In the rows, 128 means zero.
The rows of R fall into several groups, and each row is roughly a mix of its group's hidden directions.
R (132 x 10):
[[121 132 144  92 145 125  75 182 120 139]
 [102 131 147 135 107  70 105 125 104 170]
 [138 110 143  93 137  72  90 142 103 149]
 [ 96 176  98 142 123 108  80 131 116 151]
 [183 108 118  96 107 156 127  96 158 119]
 [125 138  66 118 153 120 109 136 152  82]
 [163 107 135 145 141 153 128 167 133  69]
 [ 86 151 132 145 108  93 112 105 111 178]
 [122 111 142  93 111 129  97 174  84 157]
 [133 129 124 137 180 141 133  98  68 112]
 [152 113 130 164 137 126 147 139 197 109]
 [165 109 125  59 153 125 113 135 137 108]
 [113 136 142 135 128  83 156 102 145 187]
 [116 159  84 138 112 132 134  67 128 100]
 [145  95 135 103 117 118  89 161  84  97]
 [127 125  84 118 161 128 140 157 111  70]
 [105 156 123  92 131 125  94 154  75 151]
 [148 120 120 117 139 173 103 146 124  64]
 [108 169  92 124 118 137 130  71  96 128]
 [118  94 128 117 126 111  95 193 104 144]
 [118 145 134 115 130 122  91 193 114 165]
 [146  91 135 112  87 126 170 120 102  89]
 [125 102  76 132 162 104  83 132 116 151]
 [126 123 137 117  83 113 125 186 161  99]
 [151  88 161 152 141 118 146 150 181 114]
 [ 81 132 131 156 116  90 140 147  82 104]
 [171 109 132 103 145 145 127 160 148  73]
 [131 147 100 161 124 133 153  72 161 102]
 [119 152 104 161 128 191 149 122 147 102]
 [156 126 114 125 151 180 151 136 160  84]
 [163 107 129  61 155 118 108 134 135 108]
 [143 119 133 171 138 123 151 111 193 108]
 [151 112 123 122 143 152 166  68 139  96]
 [104 128 134  91 112 128  98 116  63 145]
 [152 143 128 137 149 160 157 134 184  90]
 [134 134  97 114 122 103 102 166 173  85]
 [ 87 130 116 145  98 126  98 117  73 155]
 [118 131 142 106 132 117  79 191 120 150]
 [133 144  94 111 127  99  96 149 185 105]
 [123 148 103 164 127 121 148  76 163  96]
 [153  93 155 155 140 127 154 123 185 107]
 [136 126 145 131 130 125 124 202 128 172]
 [155  91 149 149 143 128 159 119 180  99]
 [138 140  93 126 176 146 146 109 115  74]
 [144  97 164 131 140 118 122 193 154 137]
 [100 133 149 132 108  71 103 121 106 170]
 [140 119 133  91 149 139  73 160 160 103]
 [126 116 132 139 165 144 142 114  55 114]
 [153 116 128 161 131 165 172 146 156  88]
 [104 137 133 139 114  91 154 103 128 193]
 [177 108 135  96 154 133 134 155 155  85]
 [109 144 132  94 129 125  75 168  96 151]
 [150 108 154 154 142 125 140 177 178 144]
 [131  97 155 132 129 103 183 141 105  86]
 [155 134  99 101  99 162  91  92 157 137]
 [ 88 141 124 156 118  86 144 148  80 110]
 [ 91 143 131 134 117  92 120  97 111 187]
 [142 113 117 141 122 138 170  63 138  97]
 [135 121 101 121 152 133 152 162 114  61]
 [147  97 158 147 140 118 126 175 181 124]
 [129 140  97 107 128 154  74 110 157 168]
 [ 69 150  96 147 118 120  89 134 106 146]
 [142 102 147 130 113  99 172 129 102  74]
 [122 131 131 113  84 108 119 183 168 105]
 [140  96 144 104 123 101  82 156  87 106]
 [120 107  99 126 138  92  63 154 122 141]
 [103 164 109 140 155 133  79 134 145 172]
 [153 110 123 163 128 130 169 105 179  99]
 [145  90 143 119 102 121 179 125 108  83]
 [ 87 160  92 152 142 141  95 130 142 168]
 [129 128 150 138  94 115 100 104 168 182]
 [127 116 130 133 170 140 143 128  57 104]
 [115 117 165 148 150  93 169 157  99 103]
 [134 143  89 117 123 102 117 150 182  87]
 [135 136 122 137 178 141 124  68  95 142]
 [131 132 152 141 108 114 101  90 155 188]
 [181  96 136 105 110 130 163 109 141  93]
 [ 98 122 153 154 159  98 172 162 106 117]
 [ 76 165 133 155 149 110  97 152 109 147]
 [124 100 126 142 164 140 140 121  58 144]
 [124 112 150 136 151 153 147 131  56 112]
 [152 127 106 132 149 188 155 134 151  91]
 [125 148  97 115 111 160  72 107 149 160]
 [ 99 187  95 123 132 128  93  95 116 127]
 [106 169  85 141 111 127 128  73 118 114]
 [ 96 151 138 136 117  80 113 108 119 182]
 [130 124 118 137 162 163 179  95  87 128]
 [145  94 171 130 144 122 122 185 156 143]
 [131 127 153 124  76 111 110 165 177 133]
 [ 93 170  98 138 121 123  72 125 124 153]
 [ 79 161 101 142 144 130  86 137 135 164]
 [152 105 161 129 119 110 181 133 107  85]
 [174 119 131  92 156 120 161 141 174 120]
 [101 183  88 145 123 121 129  85 117 117]
 [156 129 114 129 152 178 156 136 164  87]
 [125 104 133 130 143 157 160 158  73  94]
 [157 122 127 150 129 162 170 151 162  85]
 [160  89 149 113 142 151 186 129 149 121]
 [138 138 142 120  85 117 120 151 197 127]
 [107 169 116 137 148 140  73 128 149 167]
 [171  98 132  92  99 127 154 105 133  87]
 [107 163 102 128 134 146  72 120 148 167]
 [118 133 127 141 159 142 127  74  78 160]
 [133 147  94 116 120 102 100 144 187  99]
 [184  98 148 110 113 145 164 111 142 102]
 [126 112 135  89 117 105  72 140  84 116]
 [161  86 160 115 136 136 183 130 132 104]
 [159  90 128 108 121 146 114 163 101  79]
 [159  94 153  91 132  97  99 154 114  96]
 [126 130 154 126  72 110 103 151 176 145]
 [138 111 132 146 162 155 189 134 166 130]
 [111 151 103 108 115 140 131  75  74 133]
 [130 102 109 122 134 144 152 183 113  77]
 [117  95 100 140 133 116  93 125 117 192]
 [111 162  99 124 134 148  74 119 153 167]
 [132  96 158  90 126 134 121 165  81 156]
 [165 125 131 117 157 169 132 117 182 155]
 [117 125 135  90 116 134 105 158  70 163]
 [133 137 103 115 109 109 124 164 181  83]
 [156 104 123  53 146 111 114 125 122 134]
 [132 120 118 126 174 145 146 136  73  86]
 [142 149 123 106  89 110  66 112 102 126]
 [109 118 149 118 107  70 104 122  98 166]
 [133 128 113 136 185 138 121  83  83 135]
 [157 133 107 103 101 170  94  98 153 153]
 [129 120 120 141 174 152 150  96  70 125]
 [136 121 132 129  86 107  92 159 185 123]
 [131 138 123 118  87 109 123 160 193 116]
 [164 142 105 106  93 153  84  95 147 139]
 [172  98 132  97 144 148 139 148 145  78]
 [155  92 163 116 121 111 174 134 109  88]
 [146 131 118 106 134 168  85 113 161 173]]

Here is one row of each group, with its name. Which group are the others in?
[141  92 144 131 105 121 184 128 105  85]
Z
[143 118 142 169 134 113 142 171 185 134]
B
[114 160 124 168 137 143 171 105 173 148]
J
[128 133 102 133 182 140 119  76  94 139]
W

[125 116 148 148 127 154 153  83 102 182]
W
[120 104 105 128 129  95  62 160 122 139]
W
[100 176 111 124 149 126 100  74 129 110]
B
[172 103 147 143 141 129 156 165 155  87]
J
[129 161  98 114 130 112  94 106 189 121]
W
[ 96 190  95 128 128 124  91 115 113 139]
B
[142 134 132 161 146 118 132 171 192 121]
B
[104 175 126 141 151 122 136  91 169 163]
J
[116 123 149  87 139 129  65 161 113 135]
B
[142 126 116 172 126 125 189  98 156 116]
B
[147 101 155 150 130 115 148 192 152 145]
B
